In the rows, 128 means zero.
A state moves one step at a time under one of 8 hidden systems, and each row is a state written as 22 numbers. Each run below is a few steps of one system.
path 1, Gidev (11 x 22):
0: 117 156 114 151 179 118 144 200 148 138 180  84  75 126 141 146 119 127  98 140 144 121
1: 155 100 139 159 104 122 109 151 143 105 149 109  49  94  69 160 168 124 129 145 104 109
2: 174 135 110 124 104 139  54 136 133 140 102  70 146 161 105 127 148  95 121 156  87 104
3: 125 123 112 134 163 157  90  76 117 136  86 130 116 178 159 153 152 140 117 178 170  72
4: 142 132 118 112 106  95 113  68  92  91  75 193 110 100 155 114 150 144 138 164 123 145
5: 110 130 136  82 114  82 128 113 151 120  92 104 172 136 197 116  95 134 114 135 129 196
6:  97 104 141 104 105 124 208 115 165 140 122 150 105 133 152 164  89 115  80 104 167 126
7: 126  78 141 133  78 137 179 159  82 148 132 152 117 125 102 111 136  78 133  84 114 178
8:  99 113 153 161 142 195 134 144 148 157 135  97 149 169 113  89  90 111 171 108  96 148
9: 118 187 101 173 179 175 156 144 119 150 151 162  84 115 117 105  99 121 138 139 117  83
10: 129 138 118 157 166 107  88 177  98 104 162 110  77  77 135 106 157 138 159 160 106 160
path 2, Bisot (11 x 22):
0:  94 139 147 115 126 110 122 140 123 123 145 155 138  52 123 168 183 133  75  90 173 132
1: 111  96 188  97  73 130 109 129 139 122 136 114 178  73 106 148 153 111 128  83 115 158
2: 119 142 162  88 101 153 147 106 121 160 143 118 216 113 133 151 106  91 132  87 140  93
3: 117 113 147 116 139 149 164 113  63 136 179 159 160  84 132 129 117 116 185 103 158  95
4: 144 115 135 104 128 110 137 137 113 105 182 126 168 108 122  88  83 164 212 108  99 135
5: 149 152 107  99 165  97 158 159 143 128 193  92 161 164 139 128  83 169 148 106 136  98
6: 162 101 115 144 150  97 163 157 119 109 197 124  91 150  88 152 151 174 139 102 154  96
7: 181 102 113 148 115  98  92 142 132 109 139 101 154 177  59 121 171 172 145  99 113 133
8: 134 150 110 144 161 137  90 105 140 134 113 120 185 188 102 140 172 177 102 109 163  99
9: 113 144 131 144 154 116 103  96 110 103 119 187 140  97 104 138 199 184 107 106 167 125
10: 107 142 156 114 111  90  84 125 140 100 109 133 188  79 129 125 168 159 109  98 130 194
path 3, rivub:
0: 109 119 122  75 141  95  75 134 113  94 118 146 109  79 172 100 151 170 132 153 108 172
1: 120 143 168  70 111  91 157 126 178 117 133  83 134 142 184 168 112 140  87 128 113 157
2: 138  98 136 150 100 106 208 124 110 141 138 134 108 140 123 179 130  84  96 107 185 123
3: 123  54 125 163  81 151 117 125 105 139  95 149 142 132  77  97 124  88 160 111 137 160
4: 104 152 111 106 141 198 110 122 138 165 100 155 166 165 127  67  94 131 136 117  83 113
5: 111 197 128 135 198 146 163 135  93 127 163 166  94 119 166 110 137 163 139 133 107 129
6: 143 155 159 170 133  71 128 153 147  86 161  89 101  70 128 140 125 138 159 148 102 176
7: 147 125 109 132 101 105 107 175 186 141 141  56 134 124 104 162  97  86  97 137 143  95
8: 131  59 108 106 124 167 110 136 103 148 140 138  82 151  98 157 170 113 106 126 159  58
9: 152 106 153 106 104 151  91  65  87 112  98 149 132 154 116 120 185 154 161 136  84 129
10: 140 194 127 131 149 115 131  67 127 129  88 119 187 166 185 125 102 139 143 158 135 129
path 4, tuge:
0: 106  86 115 182 132 189 161 112 137 149 105 158  97 167  95 105  87 111 157 127 148 111
1: 146 164  68 140 143 145 102 162  96 144 107 167 109 135 106  51 123 120 133 140  76 140
2: 104 163 134 137 195 141 105 164 154 127 141  88  86 154 173 114 131 162 123 166  97 151
3: 156 164 137 160 119  99 146 127 179  99 132 120  48  89 115 172 125 132 105 164 108 107
4: 157 102 120 153  92  93  84 148 110 129 104  74 113 124 126 163 167  66 103 163 149 139
5: 107  67 137 101 105 178  83  78 151 141  83 119 119 155 131 152 130 113 119 158 144  78
6: 151 145 117  69 107 143 132  76  69 133  90 196 117 133 158 117 153 124 122 142  96 115
7: 104 124 160 123 151 116 149  97  98 114 109 121 132 147 206 111 116 138 170 155 120 201
8: 114 138 117 132 104  96 180 123 181 115 106 147 109 101 147 113  35 117 130 141 133 147
9: 121  90  84 113 110 106 157 205 106 152 137 124  90 128 135 109 114  78  89 113 144 165
10: 112  68 151 137 119 189 137 154 160 144 137 104  79 180  93 119 124 130 134 112  86 137
path 5, Bisot, 11 rows:
0:  84 168 108 114 147 148 149 128 125 130 115 205 109  72 152  75  87 139 133 127 111 144
1: 103 151 143 106 143 111 148 195 133 129 163 103  96  93 174 106 107 120 120 128  85 196
2: 130 135 157 147 111 140 168 167 189 142 163  70  84 126 112 164  91  93 111 127 106 115
3: 178 111 100 151 101 146 122 153  98 157 144 106 100 133  84 142 139  57 132 142 121  71
4: 142  87 128 136 143 179  67  99  94 132 116 107 120 167 120 113 147 122 187 172 108  92
5: 152 182 111 112 157 129 109  66 129 107  98 155 123 148 159 113 118 173 152 176 102  93
6: 134 157 110 131 160  58 132 122 112  94 118 131  92 117 193 139 137 158 120 173 158 168
7: 120  78 130 136  94  68 134 135 193  96 102 108  90 123 129 149 104 142  97 143 156 174
8: 131  89  93 101  74 126 137 147 150 162  84 132 123 167 111 136 127  87  52 106 145 127
9:  94  84 149 142 120 199 145 111  87 166  94 159 115 172 121 119 168  95 113 109 130 145
10: 111 171 147 168 123 176 141  88 121 136  86 178 149 121 115  80 112 118 158 123  78 161
path 6, Vipub (11 x 22):
0: 114 120 102 141 166 160 132 155  97 145 117 127  64 166 173  83 107 112 148 175  98 156
1: 138 152 118 163 142 119 158 138 169 115 114 123  40 142 145 113  82 132 135 179  88 149
2: 162 150  88 158 120  92 131 172 140 132 105  99  60 143 132 134 126  90  80 169 117 146
3: 122  78 116 162 117 140 103 136 166 127  84 105  48 165 115 147 147 111  90 168 141 134
4: 148 123 110 115  94 158 115  93 139 136  58 157  74 163 118 128 145 105  89 160  89 110
5: 119 143 137 139 134 153 119  90  95 144  62 139  91 156 182 128 158  97 108 182 113 158
6: 106 138 141 153 111 129 144  85 145 116  65 157  82  95 168 130  93 101 126 182 128 163
7: 111 125 104 110  91 111 134 155 126 139  86 136  93  87 167 116  92  60  90 155 124 169
8:  85  68 146 117 111 160 154 152 151 151 113 106  65 137 162 137  99  82 103 146 127 154
9: 145 109 138 131  89 170 184 130 128 154 115 133  63 155 125 124  93  70 132 141  76 121
10: 141 131 114 177 137 163 135 143  90 161 109 106  89 172 144 102 115  67 153 174 104 141
path 7, Vipub, 11 rows:
0:  79  78 124 128 148 127  91 143 119 104 122 156  61  66 153 113 137 138 139 162 157 156
1: 138 127 147  56  75 111 126 143 180 116 118 108 108 116 146 127  97 128 111 134  55 153
2: 132 145 154 126 130 140 174 136 111 165 139  77 118 167 171 188 141  70  90 135 144 115
3: 145  68 135 190  98 143 156  95 106 121 113 149  88 130  91 140 113  95 177 148 157 112
4: 142 121  71 114 114 141  82 141 111 144  83 137 157 153 125  54  87 103 148 148  94 134
5:  80 150 116 109 201 160 141 138 140 141 128 134  83 159 193 113 109 161 109 158 138 127
6: 160 143 137 148 115  77 186 133 132  90 145 153  49 101 126 139 129 142 129 140  94 161
7: 152 125 122 167  96  89 101 167 150 135 101  56 148 152 115 137 134  80  97 137 123 180
8: 100 101 111 149 129 183 119 113 171 154  92 140 101 150  98 151 126 110  83 136 177  68
9: 145 110 114  95 112 159 115 114  67 128 102 192  79 130 118 101 181 128 129 135  84 124
10: 112 159 173 136 145 142 103  93 135 122  93  95 142 149 186 114 127 131 156 167  80 184
path 8, batad (11 x 22):
0: 149  86 140 124 119 134 169 129 109 108 162 175  71 142  80 121 165 175 147  91  99 133
1: 161 168 135 165 122 127 121 129 130 140 108  87 183 189 109  97 129 121 147 116  75 176
2:  88 160 116 198 189 156 129 122 161 142 117 127 127 137 124 140 112 133 109 142 193  95
3: 130 132  96 129 124 110  87 167 120 104 137 177  85  52  86 113 170 144 103 120 122 127
4: 114 135 162  73 127 138  65 145 151 128 125  65 161 139 158 131 156 139 112 131  75 158
5: 128 167 172 125 131 151 164  69 147 138 131 127 125 129 149 199 138 119 102 140 148  63
6: 161 104 124 151  87  87 119 113  57 114 125 152 139  69 112 135 156  81 161 137 155 136
7:  96  73 127  91 107 139  86 119 160 127  99 113 177 126 146  85  64 129 165 134 134 144
8: 121 158 101  67 145 137 200 125 127 145 143 183 115 143 161 124  86 148  99 104 135  87
9: 150 111 151 150 139  88 173 150  68 107 179 123 102 136 136 122 162 146 173 111 113 188
10: 137 124 146 184 106 128 132 132 205 125 121  74 152 157  85 121  69 125 153 124 111 146
path 9, Fuva (11 x 22):
0: 144 148  96 129 134 130 140 117  99 128  92 158 122 165 154  54  90 133 168 153  78 172
1: 102 163 111 160 182 114 159 148 159 121 128 119  82 145 176 102  80 156 132 161 129 168
2: 128 131 111 158 128  97 153 186 164 116 141 125  33 107 115 140 131 128  84 139 123 153
3: 129 105 132 141 112 146  97 182 149 151 120  72  90 157 103 149 175  90  73 129 106 143
4: 119 122 144 148 128 207 101  95 144 160  93 122 105 167 102 151 155 100 108 151 115  70
5: 137 155 120 142 126 161  88  75  75 129  79 170 116 105 142 117 158  94 146 181 112 107
6:  96 128 142 106 134 113  83  96 131 104  89 121 128  88 197 112 102 127 155 187 125 161
7: 107 125 126  65 114  95 160 122 167 118 120 136  88  92 192 150  74 127  93 152 142 130
8: 135  76 141  83  96 105 184 157  97 137 146 116  78 143 164 160 144  94  99 116 136 155
9: 141  68 155 138  84 160 173 121 132 152 117 101 114 199 109 133 109  90 146 115 103 141
10: 147 139  86 167 134 171 158 121 102 164 100 151 122 185 116  86  85  87 150 141 113 107
path 10, rivub, 11 rows:
0: 123 135 130  75 133 123 122 164  89 124 137 153  80 119 154 109 187 145  96 118  78 182
1: 118 140 208 150 125 130 160 102 167 121 126  70 128 158 155 174 129 129 133 135 102 170
2: 156 159 105 185  98 122 173 116 134 147 113 146 121 110  99 155  91  64 111 136 163  86
3: 105  65  93 142 129 154  64 163  81 141 115 138 115 104 117  85 138  88 151 144 145 138
4: 107 132 150  59 131 180 104 111 170 127 121 134 116 135 145 103 106 165 139 136  52 109
5: 166 204 136 116 156 108 189 119  84 134 158 124 111 145 179 160 145 123 120 139 109 119
6: 140  87 146 197 121  79 137 121 128  94 137  93 103 109 131 148 109 114 180 165 170 160
7: 148 100  74 107  75 116 100 151 181 138  94 121 134 129  89 106  71  98 106 132 122 104
8: 107  96 100  80 160 176 119 156  90 161 130 139  96 187 154 114 165 136  96 120 133 112
9: 137 131 186 146 131 142 158  67 130  93 119 158  87 146 130 138 159 177 160 139  82 155
10: 163 207 115 179 116  83 138 116 134 131  90 106 169 135 143 128 101  89 118 149 123 161
path 11, Bopim (11 x 22):
0: 152 117 151 107 115 109 202 145 102 120 185 131 121 139 128 111 101 143 182  92  87 158
1: 159 139 117 177 136 115 169 159 149 143 160  80 154 192  97 113  77 124 156 108 122 134
2: 143 110  67 180 159 139 137 164 137 139 145 144  89 165  71 113 117 142 125 121 160  80
3: 148 114  92 134 148 140  74 159 124 115 123 146  87 158  79  87 178 174 122 129  90 134
4: 130 186 138 135 171 137  75 113 161 116 106 102 129 164 135 134 172 181 106 152  89 127
5: 132 181 139 167 146  90 108  98 132 105 108 127 111  93 144 180 181 137  92 163 163 124
6: 116  89 141 127  82  84  70 114 130 104  87 124 148  70 130 148 167 107 106 139 164 166
7:  92 111 151  54  85 144 105  94 153 143  93 137 185 108 151 148 119 111  91 109 144 116
8: 102 130 170  80 119 157 187  92  76 150 139 172 152 109 168 150 138 105 129  96 139 119
9: 118 113 173 146 110 132 180 115  90 128 151 139 163 105 135 105  91 104 202 106 112 175
10: 124 142 100 147 133 128 161 163 150 146 157 116 169 121 116  85  33 108 164 107 139 120
path 12, Gidev:
0: 117 168 101 103 167 142  64 158 112 126 160 149 165  84 112  81 140 164 147 113 108 107
1: 122 178 152  93 181 116 107 132 140 106 185 105 132 105 158 161 158 192 125 124 126  98
2: 179 152 152 130 101  64 137 115 124  97 165 108 141  85 109 191 160 135 129 123 143  96
3: 159  83 115 118  90  87  86 125 125 125 132  88 203 136  95 153 136 113 136 110 176 107
4: 127  86 102  91 122 150 113  90 132 138 113 165 179 172  96 121 131 162 123  95 168  69
5: 139 154 116 100 146 125 149  96  74 125 127 193 171 157 130  99 165 179 139  86 123 138
6: 111 174 162 155 157  93 159 105 137 106 141 128 186 122 145 126 123 180 147  98 140 184
7: 112 164 125 159 123  89 165 152 178 123 149 141 160  69 100 142  94 134  98  83 168 129
8: 105  93 121 118 116 131 111 192 131 140 170 125 149  91  74 130 165 120  94  63 151 132
9: 122 129 170 113 132 192 102 130 137 142 162 117 156 138  76 138 174 148 135  82  88  88
10: 151 203 142 153 162 158 114 101  83 144 152 130 176 123 117 140 166 120 152 125 122  74
path 13, Fuva:
0: 105  91 165  89 137  95  97  98 147  81 128 109 146 122 166 134 137 196 161 134 140 170
1: 150 158 127  89  89  81 189 107 175 120 124 146 150 132 134 161  95 142  81  98 136 117
2: 125  88 128 139 124 107 169 147  67 147 145 123 151 163 136 144 171 104 110  88 189 162
3: 112  74 149 161  95 163 143 114 157 127 111 152 150 144  59  96 107 139 160  83 114 152
4: 128 205  83 130 149 151 139 153 105 164 125 161 176 140 119  72 106 118 116 100 101 127
5:  84 144 154 178 203 145 122 148 114 110 175 129 108  91 138 115 143 167 168 130 140 147
6: 149 167 137 137 101  95 108 163 183  98 150 113 112  52  83 138 112 133 126 127  82 127
7: 130 140 117 104 146 120  85 175 126 155 162  60 156 133 144 168 156 103  89 125 158  89
8: 135  72 158 119 114 159 108  84 133 113 144 138 112 120  84 172 165 154 152 122 148  56
9: 184 150 116  91  84 103  97  86  84 122  99 143 191 134 122 116 146 118 147 132  92 121
10: 103 124 134 123 168 113 130  79 122 116 118 119 191 157 188 128  98 167 163 143 187 135
path 14, batad:
0:  83 153 154 173 192 145 181 109 139 138 141 128 124 169 163 151 125 161 121 121 178 138
1: 146 139 126 179 100  92 142 152 138 104 136 166  94  62  58 127 145 129 123 104 121 151
2: 101 120 124 117 128 148  65 183 147 157 126  68 182 137 123 105 136 101 105 112 113 159
3:  96 143 154 111 161 201 138 103 150 144 148 153 102 124 123 166 144 147 105 117 136  48
4: 179 168 133 131 108 104 114 120  54 113 140 153 135  78 115 127 183 110 158 133  88 133
5: 109 121 153 132 137 122  74 107 157 119 112  67 188 122 165 125  84 126 175 166 141 140
6: 131 143  88  88 126 109 163 113 156 127 135 174 114  93 137 151  80 130  97 126 171  58
7: 150  72 121  80 113  81 129 163  60 111 165 124 122 131 140 120 168 139 149 104 129 168
8: 130 103 173 126 108 147 151  86 188 120 117  96 156 192 116 132  86 159 160 117  99 136
9: 152 176  81 173 138 116 188 123 102 157 119 166 145 158 112 130 120 102 100 105 170 100
10:  96  76 120 171 160 130  88 158  99 110 140 139 117 110 101  85 160 161 163 119 158 178
path 15, tuge:
0:  97  94 181 137  89 164 129 107 191 129  78 114 100 154 117 138 131 124 104 126  88 174
1: 127 183 127 136  99 167 164 113 112 174  80 157 120 130 136 136 127  54  78 131 105 122
2:  77 105 147 164 154 179 117 133  82 147 115 136  91 100 161 106 136  84 159 162 131 159
3: 125 147 132 106 106 152 103 133 159 120 119 129 100  80 135  93  68 108 161 168  57 124
4: 148 154 112  83 141 111 146 173 100 148 161  86  92 127 192 146 109  85 113 163 110 113
5: 144  58 153 143 119 129 156 120 132 110 156  98  48 138 130 160 113 120 174 167 134 110
6: 201 107  85 125  76 101 123 117 116 133  97 113 129 174 102 116 102  90 145 155 100 103
7: 127 100  86 118 171 145 121 116 102 147 100 121 114 222 172 116 126 138 121 162 162 109
8: 139 122 110 132 133 121 144  90 140  89  91 190  56 149 123 102 127 188 134 155 105 142
9: 145 168 110 145 120  78 127 142 136 118  82 108 126 159 158 110 138 124  92 143 102 210
10:  76 113 139 162 138 145 147 128 193 136  85 119  83 145 147 154 109 117  74 144 167 148
path 16, Bopim (11 x 22):
0: 118 193 148 155 128 105 175 106 197 117 118 116 151 112 149 136  57 134 126 133 123 145
1: 118 113  97 147 117  95 168 190 112 145 151 133  99  95 121 145 123  78  83 107 185 141
2: 108  39 151 110  89 177 105 154 154 137 134 115 102 136  80 116 130 120 136 105  96 139
3: 155 191 125 108 133 186 133 113 126 164 127 134 146 167 113 119 124 109 121 122  66  70
4: 125 149 131 185 188 145 128 125  59 131 147 124  98 125 159 126 154 113 172 170 146 125
5: 142 117 113 148 113  83  85 126 164  81 115 124 105  75 115 104  84 151 178 175 118 144
6: 138 148  80  58 129  82 102 171 161 138 129  99 142 140 164 133 110 132  66 136 141 115
7: 123  72 168  96 126 137 164 109 124 122 143 118  70 164 145 189 177 149 105 121 152 113
8: 182 124 149 148  63 116 148  74 110 120  86 144 148 154  95 132 150 108 147 122  87 149
9:  99 141 101 167 151 150 118 113 112 163  78 127 191 170 154  97  98  96 126 137 175 145
10:  75 112 109 126 153 148 147 122 136 117 119 208  75  82 134 100  96 160 132 132 154 123

Which system made each run below?
path 17, 2 rows:
0: 153  84 105  86 112 155  63 133 124 128 144 127 120 121  78 130 155 136 138 129 120  46
1: 160 133 135  73 143 137  89  86  88 119 131 122 157 177 150 138 184 172 144 138 105  91
 | rivub
path 18, 2 rows:
0: 146 117 143  54 120 142 137 165 105 136 172  95  86 145 159 127 136 120 134 131  59 130
1: 172 144 171 159 125 135 182  95 132 131 149  79 108 188 136 168 118 115 161 150 101 105
 | Bisot
path 19 (2 x 22):
0: 147  99 127 140 106 105 156 145 148 132 134  75 155 169 135 106  49 103 176 133 119 161
1: 138 116  67 131 143 134 180 147 148 154 136 143  99 180 116 118  66 124 109 124 161  77
 | Bopim
path 20:
0: 157 159  45 124 131 106 107 134 128 150  85 152 152 173 113 107 120 126  79 126 156  92
1:  96  91 132 127 161 121 106 112 109 106 102 159 106 160 141 121 195 190 108 118 159 170
 | Gidev
path 21:
0: 143  89  94 115 108  55 111 161 108  96 138 152 113  78 106 134 167 147 102 109 167 153
1: 109  81 161  75  98 136 100 128 176 127 111  92 171 173 126 128 139 155 107  93 108 165
 | batad
path 22 (2 x 22):
0: 147 122  87  62 136 116  76 131 162 123 132 115 147 164 115 130 136 182  99 124 133  70
1: 154 143 143 103 144 116 140  74 103 111 131 154 128 175 134 162 197 192 115 118 138  99
 | Fuva
path 23 (2 x 22):
0: 154 128 114  81  91  70 146 106 133 107  88 148  92 143 162 155 152 137  72 144 129 150
1: 110  81 155 124 107 116 161 104 128 138  85 109 125 192 162 158 147 114  94 121 156 187
 | Fuva
path 24 (2 x 22):
0:  87 127 154 158 183 116  97 121 132  92 121 123 102 119 164 114 155 185 151 156 134 194
1: 134 176 134 118  90  85 127 125 213 106 101 127 128  76 123 143  90 130  87 134 108 141
 | tuge
path 25 (2 x 22):
0: 165  77  90 129  88 106 162 140  85 127 156 166 122 112  81 121 112 105 155 101 159  94
1: 136  73 113 104 125 146  86 143 103 136 129 110 172 180 109  70 128 149 178 108 102 153
 | rivub
path 26 (2 x 22):
0: 134  63 142  71  99 135 186 129 140 120 164 152  83 157 108 142 126 159 123  87 114 113
1: 180 133 136 156 103 122 178 124  89 143 132 121 156 196  98 119 144 114 147  91  94 162
 | tuge
path 27 (2 x 22):
0:  79 120 193 170 145 186 163  80 111 146 128 130 147 126 146 154 127 101 158 125 157 126
1: 135 150 110 151 103 122 144 123 107 123 127 183 142  48 104  88  79  95 176 124 116 131
 | Bopim
path 28 (2 x 22):
0: 113 178 174 137 131 114 162 129 112 113 167 159 145  48 124 153 157 140 124  86 123 151
1: 121 128 170 139 100 105 122 156 136 133 167  77 193  73 115 151 125  89 138  95 139 153
 | Fuva
path 29 (2 x 22):
0: 139 156 157 127 124  56 121 127 103  86 153 120 147  54 155 138 144 145 155 133 121 179
1: 116 110 156 104  96  95 127 136 194 124 138  69 180 103 137 163  75 114 120 117 156 130
 | batad
path 30, 2 rows:
0: 153 188 129 160 145  94 133  76 101 101  90 160 111 124 169 113 138 148 154 174 106 161
1: 106 138 114 154 131  65 117 140 162 108  96 102 134 101 172 123  97 124 109 159 167 195
 | Bopim
path 31, 2 rows:
0: 138 116  60 124 102 103 118 178 167 129 120 135 111  94  99  90  56 100 118 134 130 121
1: 123  90 101  85 145 146 113 200 118 155 155  97  82 177 134 124 159 127  86 118 118 122
 | tuge
path 32:
0: 105 127 123 134 124 129 122 155 139 144 147  96 144  67 150 122  50  68 158 153 154 111
1: 131  83 108  64 115 149 127 175 116 140 178 133  86  92 124 116  97 107 141 127 108  83
 | rivub
path 33, 2 rows:
0: 149 102  92 137 151 131 152 137 105 150 170 115 141 171 109 157 128 128 130 113 195  53
1: 162  68 106 128 125 125 113 113  89 102 136 167 111 156  80  95 160 177 180 114 118 122
 | Bopim
path 34:
0: 140  79 156 136  92 116  87 156 140 127 133  57 111 128 105 176 179  90 104 135 126 143
1: 131 104 127 111  98 186  99  89 155 155  87 121 151 163  99 149 124  95 108 136 137  56
 | Fuva
path 35, 2 rows:
0: 156 194  92 119 139 116 152 142  56 153 115 153 119 143 171 110 151  88 100 142 103 144
1:  83  91 159 197 152 121 122 119 152 101 111 103  90 120 146 130 114 138 154 165 160 185
 | Vipub
path 36, 2 rows:
0: 159 106 103  79  92 133  66 141 103 140 112 107 103 128 124 149 181  90  89 152 105  96
1: 122  91 163  95 133 161 112  59 111 129  99 113 119 175 172 165 158 133 140 167 136 102
 | rivub
path 37 (2 x 22):
0: 170 141 146 177 112 130 170  74 113 124 105 154 152 188  92 117 140 145 163 105  99 145
1: 112 165  94 208 160 116 123 128 126 138  94 140 176 140 122  88 102 123 137 130 173 164
 | batad
path 38, 2 rows:
0: 109 166 140 132 154 179 136  75 180 133 104 132 106 150 153 136  79 144 135 170 112  76
1: 157 160  88 134 130  77 140 140  64 112 122 168  77  78 154 122 144 103 122 163 132 135
 | tuge
